In the rows, 128 means zero.
Each path below is one point turned by a fixed rotation once a step. After each direction that follows a path, write how fast that rotation turns it, in degrees per step (0 if it stays still).
Each turn is a multiple of 5 degrees from 10 to 175, or 0.
Each row of a path follows its step; steps can be skipped.

step 0: [129 119 138 110 138 123 118 125 136 129 124 145 136 137 134 128 138 129
 116 130 119 122 133 131 108 133 129 126 129 137 118]
step 1: [141 126 135 129 133 126 123 117 125 129 127 125 135 135 125 121 129 107
 135 148 127 112 130 123 119 127 127 127 125 115 110]
step 2: [135 128 147 132 131 131 121 128 126 126 128 101 128 135 126 140 133 126
 142 133 126 129 130 133 121 118 140 126 118 122 138]
step 3: [122 120 151 131 114 137 123 127 132 114 132 132 135 134 123 131 130 127
 125 110 111 131 130 133 117 118 131 121 130 136 132]
step 4: [141 130 133 137 122 128 137 119 128 120 127 138 138 139 123 133 108 118
 117 132 112 123 122 126 131 119 116 139 133 127 123]
step 5: [136 140 122 126 142 122 124 121 140 120 112 118 122 129 120 140 115 138
 134 136 122 128 135 126 130 109 122 134 124 128 132]
step 6: [117 125 136 124 124 120 127 134 146 119 123 126 127 109 112 121 126 132
 138 126 128 141 131 119 117 113 131 125 134 132 120]
step 7: [131 122 137 129 129 122 139 141 135 135 135 128 133 118 138 126 106 120
 125 130 126 135 110 131 122 123 129 126 147 124 122]
step 8: [132 130 119 125 144 133 134 127 129 125 117 116 119 138 145 124 115 132
 126 128 131 124 124 137 117 123 115 115 142 135 134]
step 9: [121 117 116 130 133 145 141 124 131 121 122 123 131 129 122 113 132 125
 135 135 131 137 135 110 111 124 122 124 126 138 134]
step 10: [129 125 121 123 128 145 142 139 129 145 136 129 135 116 125 127 117 112
 131 130 120 137 136 127 126 123 137 126 121 117 139]
step 11: [126 146 125 126 116 129 137 138 119 141 122 124 122 135 128 127 120 131
 122 122 126 133 147 147 127 125 123 113 134 125 131]
[132 130 127 126 131 132 128 122 129 127 134 129 126 128 124 131 125 126
 123 123 131 131 129 125 126 131 125 130 127 132 131] -> 70
[127 122 130 123 128 128 129 124 126 126 132 131 133 123 129 122 126 130
 127 127 121 130 129 127 129 129 131 130 129 128 127] -> 115

step 0: [131 131 126 139 144 128 118 121 124 134 135 134 125 129 107 114 117 137
 132 129 133 132 145 145 139 118 126 135 138 122 127]
step 1: [115 109 114 135 122 120 127 115 138 126 147 132 144 122 117 126 127 129
 119 133 124 131 125 138 130 136 139 124 137 133 117]
step 2: [123 113 130 119 128 143 126 119 121 144 126 128 139 124 131 126 132 124
 119 123 138 118 130 137 153 121 127 122 117 141 121]
step 3: [143 108 133 142 141 127 137 137 125 126 118 131 142 127 142 118 118 123
 116 130 118 127 140 129 127 131 137 135 120 135 126]
step 4: [134 131 121 135 124 134 125 135 150 137 119 127 130 132 142 122 119 139
 110 128 134 138 134 138 128 116 124 116 139 132 137]
step 5: [136 116 122 127 113 130 129 126 122 136 136 125 137 138 125 134 129 138
 118 133 104 122 135 130 129 115 117 132 136 110 136]
step 6: [129 119 123 134 123 113 132 124 115 132 124 120 114 130 113 124 117 133
 118 131 141 109 133 149 134 127 132 125 131 126 140]
step 7: [126 120 127 126 114 114 121 143 124 119 128 132 150 136 120 138 121 123
 129 135 126 127 133 141 134 138 127 116 133 146 123]
step 8: [136 114 135 120 125 137 129 128 124 123 133 125 135 136 145 140 124 127
 114 122 145 116 110 125 130 129 119 124 128 142 139]
step 9: [139 120 140 127 135 132 136 162 120 132 130 141 120 135 138 126 124 137
 129 124 122 121 138 131 120 129 120 126 121 127 132]
step 10: [124 126 124 132 125 119 126 135 124 128 131 132 121 138 128 129 112 136
 125 126 136 145 127 125 104 109 129 127 146 132 143]
step 11: [119 125 130 102 121 116 118 133 123 121 143 140 125 125 124 134 134 138
 125 134 123 127 125 135 136 117 123 126 138 111 136]
[128 133 125 126 132 125 123 128 132 123 125 131 134 127 129 132 122 128
 126 128 130 130 128 131 126 129 130 129 133 127 126] -> 110
[128 125 130 123 132 128 127 129 131 128 126 124 129 122 127 128 124 123
 130 128 123 126 125 128 130 130 127 126 126 135 132] -> 70

step 0: [141 134 112 132 123 116 132 122 130 122 119 129 133 110 148 129 137 126
 126 129 118 131 135 119 121 115 135 126 130 123 128]
step 1: [129 125 124 136 131 136 135 135 138 115 133 119 124 134 136 142 122 142
 132 129 129 144 107 133 132 127 118 129 132 130 115]
step 2: [127 120 114 130 135 123 138 123 125 125 123 136 139 120 129 123 137 129
 113 113 131 132 120 108 125 128 140 130 119 115 123]
step 3: [129 140 125 140 134 122 142 112 140 124 128 118 123 129 119 127 124 139
 124 125 121 130 117 143 136 122 127 132 128 143 117]
step 4: [115 129 114 132 137 116 123 139 133 140 124 134 138 117 141 124 133 124
 123 118 124 138 128 133 118 124 122 138 119 115 120]
step 5: [138 135 127 128 139 123 142 129 138 120 126 123 118 121 130 132 134 132
 132 147 116 132 126 116 131 117 130 133 136 139 112]
step 6: [131 130 121 128 136 135 130 127 124 127 123 121 137 120 150 130 133 133
 129 107 135 147 121 131 129 124 121 115 129 118 123]
step 7: [125 128 118 132 120 115 140 125 133 120 132 120 124 130 121 125 122 133
 112 139 120 143 113 112 137 125 138 134 129 122 124]
step 8: [126 127 109 137 135 127 135 117 137 123 118 132 130 124 139 137 141 137
 130 107 127 122 124 144 130 126 132 135 129 127 128]
step 9: [126 127 131 147 129 118 129 128 132 128 135 127 129 115 125 126 120 132
 120 136 122 137 115 120 115 121 115 141 118 129 111]
step 10: [134 137 114 123 149 131 141 139 140 131 116 135 138 130 135 125 139 133
 134 126 125 129 123 130 132 122 140 121 123 132 116]
step 11: [126 131 131 124 131 121 131 117 125 122 130 115 121 120 134 127 124 125
 112 118 124 151 130 124 127 125 117 131 134 132 106]
[133 128 128 124 128 136 129 132 128 123 129 129 133 128 129 129 127 126
 128 130 131 130 127 123 126 129 127 124 128 131 122] -> 80
[135 131 130 132 128 130 128 125 128 124 124 125 126 130 129 131 127 129
 126 122 126 129 134 133 125 130 124 127 129 131 129] -> 140
[130 125 127 128 121 129 127 127 126 123 128 126 125 128 133 133 129 131
 129 129 129 132 125 125 131 128 130 126 132 123 134] -> 60
[128 127 128 125 128 130 132 129 129 133 130 133 126 129 128 136 128 128
 131 124 130 129 124 135 132 126 128 127 130 131 127] -> 155

step 0: [128 145 121 139 135 120 119 121 120 129 137 142 124 125 121 139 132 129
 125 118 123 135 136 118 121 120 122 131 131 135 118]
step 1: [128 136 134 125 128 122 138 130 132 125 132 128 138 126 119 113 117 128
 142 112 129 122 143 127 123 141 121 117 125 127 127]
step 2: [129 130 137 136 118 132 123 142 133 125 126 127 123 130 137 121 128 120
 141 135 146 135 125 128 126 120 130 115 128 143 135]
step 3: [116 141 132 124 128 126 115 125 131 115 122 127 125 119 115 144 124 121
 124 137 131 137 131 136 140 128 137 130 130 130 119]
step 4: [134 150 130 122 147 118 126 128 129 123 136 135 142 129 129 122 129 124
 125 127 125 136 119 118 125 134 128 133 127 118 137]
step 5: [125 132 117 130 128 122 127 132 121 128 134 149 117 134 127 113 122 142
 139 125 135 124 130 117 134 123 127 116 130 132 122]
step 6: [132 122 136 132 127 116 134 128 131 126 121 127 131 115 118 130 123 111
 145 133 128 126 142 129 126 114 125 117 129 128 120]
step 7: [122 144 133 129 124 117 116 126 138 122 137 119 126 121 130 130 126 116
 121 120 136 128 122 134 117 124 123 133 125 145 136]
step 8: [122 143 125 125 123 129 130 132 119 120 127 123 130 133 115 129 123 135
 131 124 140 147 127 114 133 146 131 129 134 129 125]
step 9: [138 137 144 133 139 129 129 142 122 120 125 149 128 128 136 125 124 126
 128 139 124 132 138 124 131 131 123 115 126 126 127]
step 10: [113 134 120 122 130 122 119 125 138 132 131 145 130 118 127 123 132 121
 138 132 141 120 135 136 127 121 138 124 117 126 128]
step 11: [131 135 121 133 129 124 120 124 136 119 140 118 136 126 117 124 131 117
 143 124 122 138 124 117 134 112 128 132 139 133 125]
[133 121 127 128 126 127 120 130 128 124 123 131 130 126 127 128 126 129
 130 131 132 125 132 130 126 126 130 129 128 129 133] -> 95
[132 126 132 130 129 125 127 126 130 124 130 124 132 126 130 124 128 127
 126 130 127 129 128 130 133 131 119 126 127 122 126] -> 140
[128 129 128 127 126 127 132 135 127 125 126 128 126 131 135 125 124 132
 132 128 129 127 130 129 126 127 127 130 133 123 125] -> 100
[129 132 130 124 123 125 127 132 127 124 122 123 125 128 124 129 134 127
 125 128 127 128 122 129 131 127 128 130 130 128 131] -> 80
[128 128 127 125 128 130 135 129 129 130 125 126 137 129 124 127 128 126
 129 133 128 132 130 124 126 124 126 129 128 126 131] -> 155
[127 130 123 130 126 130 128 124 123 130 129 129 130 129 130 129 131 128
 127 128 137 127 127 132 131 126 125 126 134 127 129] -> 135

step 0: [134 124 126 124 125 127 145 129 145 133 135 132 140 121 123 124 132 125
 140 130 126 120 122 131 132 120 133 134 137 143 109]
step 1: [142 132 136 123 130 125 123 112 132 129 129 119 135 107 118 136 117 126
 133 120 134 122 125 124 113 122 134 128 120 131 122]
step 2: [125 125 140 131 127 124 141 120 129 128 134 132 119 124 124 137 133 130
 127 124 122 114 143 101 127 129 130 123 122 133 124]
step 3: [134 115 117 129 129 135 126 136 122 122 118 144 129 120 122 131 127 121
 137 113 132 123 137 117 127 138 128 134 133 136 113]
step 4: [138 131 134 127 116 122 136 135 124 140 128 137 131 134 120 137 120 123
 142 117 134 129 131 130 130 117 123 134 110 124 115]
step 5: [124 125 134 135 128 126 127 129 121 152 124 130 129 119 137 147 119 124
 130 131 119 129 138 129 114 122 135 121 133 133 118]
step 6: [131 130 143 130 129 129 134 133 120 133 144 135 124 125 119 121 126 130
 130 120 122 143 128 121 118 136 124 126 142 145 115]
step 7: [133 133 123 113 120 133 141 130 133 138 127 132 133 113 138 130 128 131
 128 125 131 137 115 118 128 136 138 139 121 137 113]
step 8: [140 116 134 129 115 130 137 124 133 132 137 123 136 109 123 139 134 122
 126 120 126 123 119 123 128 111 127 124 135 122 122]
step 9: [138 130 122 118 131 118 138 124 130 122 134 123 135 120 123 130 120 123
 126 120 117 124 146 117 113 134 132 113 126 127 119]
step 10: [116 127 128 128 128 117 127 142 125 121 131 136 132 121 120 136 127 143
 132 110 128 122 130 107 129 122 133 134 125 136 119]
step 11: [130 115 129 127 130 132 136 138 134 130 129 138 128 125 128 142 132 115
 157 118 132 129 127 128 125 129 137 125 121 131 125]
[130 132 131 121 130 125 129 125 125 127 127 125 129 133 128 127 125 131
 127 127 129 131 127 125 126 132 126 130 120 124 124] -> 135
[125 129 123 129 132 125 134 125 131 124 131 123 133 125 128 128 129 132
 133 127 131 127 127 125 127 127 129 129 132 124 130] -> 40
[131 124 129 126 122 130 130 122 128 127 131 123 128 126 127 125 127 128
 123 132 132 125 126 126 127 131 129 131 128 134 130] -> 55
[128 128 125 123 124 131 128 132 130 124 128 131 123 129 131 129 134 128
 132 130 133 127 126 127 125 128 124 132 130 127 124] -> 95
